Each row is where one point has got to under a steady rotation. How many steps took it there?
The counts run from 0 to 670.
[ 12.9  -4.0   5.0  -3.0 -15.3   9.3  16.8  -4.5  12.0  -4.5  -2.6 -15.0
   1.7 -18.2  -5.5 -10.5   9.2   3.6 -15.8  27.8   7.2 -19.1  19.4 -11.2
   2.8 -20.4  26.9 -12.4  12.9  -0.6  36.8   7.0  -7.8   6.2   1.6  11.2
   3.9   1.0   7.9  25.4 -23.1] | 366
[  5.8   1.2  19.4  -3.7 -20.0  -0.3   1.2   9.3  16.3   0.8   3.2  -3.2
   3.3 -26.0   5.3 -14.7   8.0   4.0 -21.7   8.7   4.4 -18.3  32.1 -14.5
  -8.3 -14.0  19.6 -16.3   6.6 -14.8  19.3  -1.9   7.2  21.8   5.9   2.5
   4.5  -4.8   7.1  30.5 -25.0] | 91
[  6.4 -16.0   0.8   3.3  -5.0   1.0  17.6  -3.1  18.0  -8.6 -11.5  18.8
   7.9  -6.1   7.6   7.3   1.4  25.4 -12.1   7.0 -11.9   6.5  20.0 -29.6
   1.5 -16.2  14.5 -22.0   8.5  -7.1  12.3   2.1 -10.9  -5.7   8.3  -0.5
 -12.6   3.5   3.8  19.3 -42.4] | 535
[  4.5  -7.2  19.1  -4.6   1.6  20.7   5.7  19.6  22.9  -3.4 -16.9 -16.4
   1.6 -17.5  -8.4  18.9  -7.4  26.5  -6.2  -1.6   5.0 -15.7  -6.1  -3.5
  -0.1 -20.8  10.0  -5.1  -1.8 -17.8  19.2  11.6   3.8  -5.5  -3.1  15.3
  -1.5  10.0 -11.1  33.8 -27.8] | 434
[ -1.2  -8.7 -14.9   0.0   1.9  10.8  26.3   2.2  11.7   6.0 -14.8   3.7
  -2.5 -19.8  -3.3   2.2   2.9  21.2  -7.7   7.1 -13.7 -10.1   9.7 -11.8
  12.4   1.0  26.5 -28.6   5.4 -22.5  17.7  -4.1  -3.5  -0.6   1.6  12.1
  -5.9   0.4   4.0  35.8 -27.6] | 80
[ 12.8 -12.7  11.4 -16.4  13.8   9.5   0.7  22.6  -2.3  -7.5 -16.1  -4.2
  -6.8  -2.3 -16.8  15.2  17.1  18.9 -15.4  13.7  23.6  16.3  20.5  -7.5
  -0.9  -2.9  -0.8 -20.2   1.0 -28.1  18.8  20.9  -1.8  -4.7  22.2   7.2
  -4.0  -2.3  17.9  11.3  -8.7] | 47
[ -1.1  -5.3  -8.5  -1.6  -4.7  -5.1  -2.1   0.4  13.8  -0.2  -1.6  16.4
  13.2  -9.9   7.4 -10.1   5.8   3.9 -18.3  16.6  -5.4  10.7  18.9 -24.7
  -0.8   9.6  15.3 -36.0   7.3  -7.5  39.7   3.8  -9.6   2.9   9.4   0.8
  -5.8 -15.7   4.9  15.4 -33.3] | 648
[  6.4 -15.0   4.3   8.1  -6.1  -2.8  12.9   2.5  16.5  -6.5 -14.1  16.5
  -2.8 -13.7  12.3   0.3  17.6  21.2 -19.2   2.8  -7.7   0.8  31.2 -24.9
   8.6 -14.1  13.9 -25.8   3.6 -15.5  -3.8  -6.2  -4.6   3.1   5.6   1.6
  -4.5  -0.8  12.9  23.9 -33.6] | 625
[ -2.6   2.7  10.0  -7.8 -10.4  -6.2 -20.3  13.0  13.8  -1.5  -5.5  12.4
  13.4 -13.1   8.7  -5.2  -1.8  -3.7 -15.8  12.9   7.4   7.9  10.0 -12.5
   1.8  10.2   3.1 -27.1  -8.8 -13.7  44.3   7.9  -5.1  12.2   9.2  14.2
  -4.9 -26.6  -4.6  14.2 -31.2] | 199
[  3.7   4.6   8.0   0.7 -17.0   4.4   0.7  10.5  11.9  -5.0  -0.7  11.7
   9.9 -13.3  14.5  -7.1  -4.7   2.9 -16.1  17.0   1.1   4.5  20.6  -7.2
  11.3  -4.1   4.3 -13.5 -17.0 -20.9  37.6  -0.9   7.7   5.1  14.0  14.5
 -18.2 -22.7 -18.7   7.4 -32.2] | 467
[  7.6  -2.1   9.8   2.9  -7.9  15.1  23.4   4.9  10.0   1.5   7.2 -15.8
   4.0 -25.0  -4.2 -14.5   8.5  13.8 -21.8  15.7  -1.8 -17.6  28.3  -5.9
  -8.4 -15.7  32.7 -15.3  12.4  -7.6  26.3   2.2   6.7   5.7   6.9   7.5
   2.8   8.9   1.0  24.0 -22.8] | 455
[  1.8  -4.6   1.2  -4.0   0.7  10.5  14.3  19.3  10.8   2.3   8.0 -14.0
   7.4 -20.0  -6.6 -15.9   0.5  14.5 -19.6  18.3  -7.2  -6.2  19.6   1.0
  -4.7  -0.2  26.5 -16.6   0.9 -15.0  46.1   2.4  12.6 -11.7   5.0   8.1
  -8.4   4.4 -10.2  18.9 -19.7] | 6
[  6.2 -11.2  15.1   4.1   0.9  16.1   4.4  16.2  15.7 -11.7 -25.5   9.3
  -1.6  -9.8   9.0  26.8  -0.2  24.9  -2.8  -0.9   9.0   2.8   4.1 -11.5
  19.3 -18.7  -8.3  -7.0 -15.8 -23.4   5.2   6.6  -2.5  -3.2  11.5  22.8
 -12.8 -12.2  -9.5  14.6 -30.1] | 150
[  4.4  -6.9  24.4   1.3  10.1  34.4  -2.3  20.4  11.7  -2.5  -9.3 -20.1
  -1.1 -18.5  -4.7  23.6   5.6  21.9 -12.5  -4.8  24.6  -5.1  -0.3  -1.0
  -4.4 -22.8   3.9  -8.6   4.5  -7.8  11.5  23.6  -0.9   2.0  10.6  24.6
  12.5   4.5  -3.4   7.1 -24.1] | 51
[ -3.5   2.7 -14.9   0.8  -2.1  15.7  14.0   3.8  -2.6   7.2   2.1   9.7
   9.1 -19.4   2.1 -13.7   3.4   4.6 -13.7  14.1  -3.9   5.7  20.0  -9.8
   7.5  13.8  20.8 -34.3   3.4 -21.2  37.0   0.4  -0.7   7.9  14.4  16.3
  -6.5 -15.2  -2.5   6.6 -30.1] | 15
[  0.7   0.0  23.2  -7.7  -7.5  -3.9 -23.9  17.8  15.5  -6.2  -1.6  -9.9
   3.6 -15.6   2.3  -8.0   8.0  -3.6 -18.5  19.4  19.3   0.5  10.7  -2.9
  -1.7  -0.4   5.5 -17.0  -2.4  -1.0  50.5  16.4  -5.1   5.4   4.7  21.3
   4.2 -19.0  -2.6   9.6 -15.4] | 385
[ 12.1  -9.0  31.1  -2.4  -2.9  18.1   6.9  21.2  18.3 -10.0 -14.3 -16.3
  -7.2 -19.5  -2.4  13.9   7.3  24.1 -16.5   0.0  12.2 -15.2  16.8  -3.4
   0.8 -32.8  10.0   1.3  -1.7 -18.0   5.1   9.0   7.5   1.7   5.6  14.2
   1.6   9.8  -1.6  23.9 -19.0] | 522
[  0.4  -5.0   6.4   2.6   2.6  13.8  -7.8   4.8  10.8   1.5   7.1 -15.5
   2.5 -17.4   3.5 -13.4  19.1   0.7 -21.8  16.7  11.3   0.2  13.3  -5.7
  -5.0  -3.2  21.8 -28.2  17.2  10.4  38.0  19.7 -13.7   1.0   8.4  26.4
  17.3  -4.2   6.1   2.9 -22.1] | 658
[  7.6 -12.1  30.7   2.3  -3.6   5.5  -6.7  15.5  18.9 -11.9 -21.1   9.4
  -3.1 -13.4  12.4  22.3  10.4  22.5 -15.2  -5.3  15.3   6.0  15.6 -18.5
   8.0 -26.5 -10.5 -11.8  -7.7 -13.8  -4.4   8.7  -3.8   9.6  10.9  15.2
  -0.2  -9.3   3.8   9.7 -29.8] | 514
[  1.9  -5.3  19.3  -2.9  10.4  21.6 -15.9  18.2   6.9   0.8  -5.7 -11.2
  -3.6 -18.1  -2.8   9.0  20.3  11.1 -21.1  -5.9  26.6   3.8  16.9 -10.2
 -13.5  -7.0   3.0 -29.3  13.1  -9.9   8.8  24.6  -6.2  13.4  19.0  17.0
  19.9  -4.1  19.7   5.2 -14.8] | 407
[  0.2  -9.7  12.9  -8.8  16.4  13.9  -6.7  34.1   8.2  -8.8 -21.0 -13.7
 -14.6 -15.1 -10.5  16.8  17.9  18.1 -11.0   4.4  15.0   1.1   5.3   4.6
  11.2   1.1  -0.5 -16.5 -13.0 -27.8  16.0  15.0   1.7 -10.1   7.9  27.4
   1.5  -4.7   1.0  18.9  -4.0] | 232
[  3.3  -9.0  -2.0   1.7  -5.3   9.8  21.5   7.9  10.9   3.5  -7.2  14.5
  12.3 -14.4   1.9   5.2  -3.1  25.5 -14.9   0.7 -13.9   3.5  23.7 -22.9
  -1.1  -7.1  19.0 -22.6   2.6 -25.6  14.5  -4.3   8.3  -0.6  10.7  -3.3
 -18.0   1.1  -0.2  24.6 -38.6] | 445
[ -9.0   4.1  17.2   7.5 -10.6   3.9 -21.2  19.5  17.1  -0.2   3.4   9.4
   9.3 -23.2  18.5 -10.8   3.9   0.5 -23.4   1.8   5.1   6.3  16.9 -10.4
  -0.7   6.7   4.9 -25.3  -7.9 -12.2  30.4   2.2   7.0  11.3  13.8  19.6
  -1.8 -22.4 -13.1   2.0 -30.4] | 109
[ -2.3  -3.6  30.4   3.2 -12.5  -1.8 -12.3  17.0  28.2  -1.4   0.9   0.0
  10.7 -20.6  16.4  -4.2  -4.2  12.1 -22.0  -3.6  -4.2  -7.4  16.3 -17.2
 -13.9 -18.5  13.6 -11.1   2.7  -6.3  23.8  -0.2   5.7   8.5   1.3   0.9
   0.3   3.1  -6.0  28.6 -36.0] | 360
[  7.3  -5.7  11.9   3.5  -3.3  32.6  17.8   8.3   5.0  -5.6 -20.4  -2.8
  -6.3 -22.4   2.4  20.4  10.6  21.5  -4.1  -3.5  17.1  -9.9  10.8  -2.2
  19.2 -20.7   3.8 -11.2  -5.2 -26.3  -9.5   7.8  -2.8  13.3  12.2  30.5
   1.6  -6.7  -0.7   9.3 -27.0] | 148
[  5.6 -16.4  -3.4  11.0   2.9   9.4  24.8   2.0  17.8  -9.7 -18.0  -2.4
 -13.4 -15.2   6.3   3.4  22.5  27.4 -11.6   4.9 -11.1  -6.9  18.1 -14.1
  16.2 -15.5  22.0 -21.4   3.6 -11.7   0.0  -2.8  -8.8 -13.1  -0.7  19.4
  -1.9   6.3   7.7  22.3 -23.7] | 438
[  8.8 -12.3  -3.0  -2.3   9.9  23.9  19.3   8.6  -0.3  -9.2 -20.8   8.7
  -1.2  -3.0  -4.0  23.3   6.4  27.0  -4.5   8.1  10.0  18.1   6.4 -10.7
  19.1  -4.4  -2.9 -19.9  -7.5 -21.0   8.9  11.6  -8.6 -12.5  19.1  18.9
 -13.8  -6.2   3.9   0.2 -28.5] | 599
[ -0.7  -8.1   9.5  -1.7 -11.6 -12.0  -3.1   7.6  26.7  -6.1 -21.1  14.3
   4.4 -12.1   9.7   9.2  -1.0  13.2  -8.5   6.4  -9.0  -3.6   2.3 -20.5
  13.5  -6.9   8.2 -21.1  -9.1 -15.8  24.0  -4.4  -7.4   3.9  -4.9   9.5
  -9.4 -15.0  -8.5  39.4 -34.4] | 264
[ -3.0   1.4  15.3   2.5  -1.9  20.1 -17.7  13.0   1.2   1.3  -8.3   4.4
  -0.2 -22.5   9.3   7.9  15.4   5.2 -15.2  -8.5  22.4   8.0  16.1 -10.5
  -0.2   1.6  -1.2 -30.1   3.5 -18.7   5.2  13.2  -3.4  27.9  21.4  21.4
  12.1 -23.5  10.5   2.0 -24.7] | 221
[  4.9  -2.8  11.0   0.4  -4.0  25.3   6.3  13.4  11.8  -1.4 -23.8   7.3
   5.7 -16.9   0.9  31.5  -9.0  20.2   0.4  -9.5  11.3  -3.3  -5.2 -11.1
  10.4 -12.5  -0.1 -15.5  -7.1 -25.4   2.1   8.8  -2.3  15.2   6.2  21.6
  -1.9  -9.6  -6.8  22.0 -36.5] | 60
[ -4.0  -2.9   4.6   6.2   5.0  22.4 -10.3   7.3  -1.2   2.4  -6.5   9.0
   4.2 -16.8   8.1   6.7  19.1   8.2 -15.8  -7.9  18.4  12.4  15.2 -16.3
   2.3   2.7   1.9 -37.1  10.7 -10.7   6.0  17.3 -11.2  19.3  22.4  23.9
  13.8 -20.1   9.4  -5.9 -29.5] | 220
